(in the rows, 128 means zero)
D: 3 groups of rows, each row roughly a mix of its group's hidden directions
D (114 x 10)
[[139 157  86 161 154 128 134 130 157 115]
 [114 109 131 132 188 112 134 134 104 147]
 [131 111 145 121 162 140 146  89  89 116]
 [119 129 182 139 125 126  98  93 119 117]
 [114 137 167  91 127 167 147 135 112 118]
 [120 166 136 121 134 163 168 135 155 143]
 [146 115  97 130 117 130 117  67 121 120]
 [146  97 152 122 105 142 138 145 177 138]
 [138 135  86 122 131 113 116 184 136 133]
 [122 155 142 100 147 118 154 168 102 146]
 [127 162  81  98 138 126 135 106 147 141]
 [116 132  83 119 127 129 139 163 135 171]
 [121 137 115 133 135 130  95 170 135 175]
 [127 151 120 131 102  83 162 118 148 105]
 [138 121 131  90 103 144 119 134 175 154]
 [113 108 124 111 157  86 120 125 154  94]
 [118 155 139 152 163 166 145 130 100 141]
 [160 146 101 116 105 141  95 164 127 114]
 [154 135 167 126  94 104 114 112 156 113]
 [140 117 129 135  85 111 163 122 100 159]
 [107 140 156 160 142  92 158 125 128 103]
 [156 130 159 132 141 140  79 109 110 111]
 [ 81 119 143 118 164 112 122 133 112  96]
 [146  76 157 146 127 127 125 152 115 150]
 [124 118 117 127 138 141 115 138 179 173]
 [143 176 110  98 128 113 100 140 145 146]
 [142 108 106  90 106 115  93 128 154 108]
 [135 157 134 138 134 137 151 166  80 139]
 [152  77 128 146 103 153 106 115 129 131]
 [147 118 124 120 168 140 129  80 119 156]
 [124 101 162 175 124 122 123 135 148 156]
 [ 88 125 113 145 150  96 156 131  97 121]
 [141  95 130 108  99 105 111 127 115  83]
 [126 122 129 134 160 157 100 127  77 118]
 [141 104 130 129 181 119 140  90 115 127]
 [109 123 144 150  94 115 118 172 138  99]
 [126  77 159 120 112 142 114 142 157 142]
 [142 157 136 158 115 128 124 103  91 164]
 [158 115 168 114 101 158 120 133 157 137]
 [112 102 159 134 119  93 144 137 168 110]
 [118 135 121 129 118 103 140 183 129  90]
 [152 134 105 115 107 130 142 137 176  94]
 [142 121 131  96  96 174 131 127 123 160]
 [125 111  98 109 116 148 134  89 164 105]
 [103 144 136 148 159  96 100 108  98 125]
 [162 160 146 157 118 124 142 116 136  89]
 [102 105 160 145 122 131 150  78 130 133]
 [135 154 134 122 124 152 152 163  80 127]
 [112 138 127 114 150 106  87 114 110  87]
 [142 115 154 130 122 137 130 157  73 108]
 [116  98 146 114 106 147 111 122 146  79]
 [137  99 100 109 133 132 120 135 174 162]
 [127 131 141 121 105 171 153 146  92 103]
 [128 151 140 130 152 111 154 169  89 134]
 [109 147 177 134 121 116 100 155 116 106]
 [108 144 148 121 162 132 131 115 124 182]
 [ 97 132 158 123 143  84 135 120 112  96]
 [ 91  90 147 152 145 102 151 114 124 124]
 [135 180 129 142 157 157 132 120 111 107]
 [106 100 100 115 137 135 159 121  82 125]
 [104 102 149 106 121 150 153 137 173 121]
 [131 111 153 170 120 129  95 168 132 130]
 [136  86 102 121 138 109 130  85 146 111]
 [125  88 132 167 143 104 115 158 139 111]
 [123 107  64 119 125 104 117 134 133 135]
 [121 144 153 132 164  96  94 129 143 157]
 [136 127 114 176 158 108 155 152 112 133]
 [111 164 136  81 117 138 117 133 119  94]
 [143  96 127 149 153 156 100 118 120 166]
 [122  85 135  81 131 119 116 126 150 104]
 [110 112 154 142 127 115 124 159  99  83]
 [102 102 138 127 135 105 150 143 122  76]
 [126 113 100 122 126 161 169 127 138  90]
 [ 98 110 155 133 125 119 137  97 172 108]
 [126  98 115 120 121 120 109  90  90  97]
 [132 106 125 116 129 100 102  78 125  99]
 [132 129 157 136  99 124  73 106 116 125]
 [144 157 114 114 110 123 103 100 165 156]
 [110 126  93 158 162  97 122 130 110 103]
 [ 90 172 142 122 118 139 136 124 162 108]
 [110 151 176  96 123 127 127 120 142  97]
 [150 105 121  94  79 132 146 138 146 117]
 [104 157 120 107 125  92  88 150 121 138]
 [144 108 118  93  98 121  93 117  96 112]
 [ 82 135 149 126 142  86 148 144 118 117]
 [140 105 125 139 108 180 146 143 101 111]
 [158 121  98 170 136 128 141 120  92 143]
 [135 140 179 125  96 125 150 112  99 138]
 [133 153 107 166 148 130 166 150 103 126]
 [116 125 151 136 182 132 125 130 113 168]
 [149 123 118 177 122 125 103 122  95 102]
 [101 116 165 160 106 121 119 163 135 111]
 [115 107 146 129  99 145 111  87 166 127]
 [142 127 125 117 117 148 124 153  84  82]
 [118 121 158 130 168 130 141  84 114 150]
 [149 108 110 114 126 159 133 183 116 133]
 [136 108 165 123 141 178 108 138 122 146]
 [166 133 117 119 139 149 144  81 152 143]
 [125 174 136 111 129  91 100 145 151 132]
 [152 129 151 130 146 159 133  77 132 148]
 [129 126 132 113 125  98  83 120 173 113]
 [139 154 104 159 132 125 151  89  96 123]
 [122 121  90 105 145 136 140 162 155  95]
 [139 127 110 122 129 101  88 121 143  80]
 [ 98 102 132 114 122 134 157 140 119 179]
 [160 141 134 117 151 171 141  99 124 155]
 [158  78  99 111 121 143 115 122 131 148]
 [117 111 160 119 123 140 123 121  76 160]
 [161 129 106  96  81 130 114 120 146 137]
 [113 102 185 154 133 106 130 135 124 118]
 [155 146 172 130 102 123 133 117 145  92]
 [148 138 132 133 110 146 148 136 184 154]
 [118 136 118 124 164  79 138 162 138 120]
 [147 151 105 132 115 137 129  79 102 154]]

which group is each row in? (one row of each group first)
[119 150 153 113 162 112 110 154  91 111] : <87>
[157 121 109 106 100 168 106 136 110 150] : <19>
[ 97 145 102 127 137  88 117 109 116 163] : <67>

[120 122 131 136 120 156 126 183 144  95] : <19>
[116 122 153  99 111 156 126 160 121  87] : <19>
[122 163 160 113 154  93  97 127 124 123] : <87>
[130 151 134  99 135 166 148 103  93 143] : <87>
[134  99 116 144 139 152 125  92 138 174] : <87>
[144 130 170 154 127 130 120 116  81 109] : <67>
[152 133 115 155 125 105  92  93 100 138] : <19>
[137  83  99  97 145 119 130 129 138  95] : <19>
[141 107 131 135 161 117 132  70 140 141] : <87>
[ 94 134 102 137 154  93 145 137 152 101] : <67>
[153 147 146 138 132 119  99 116 130  74] : <67>
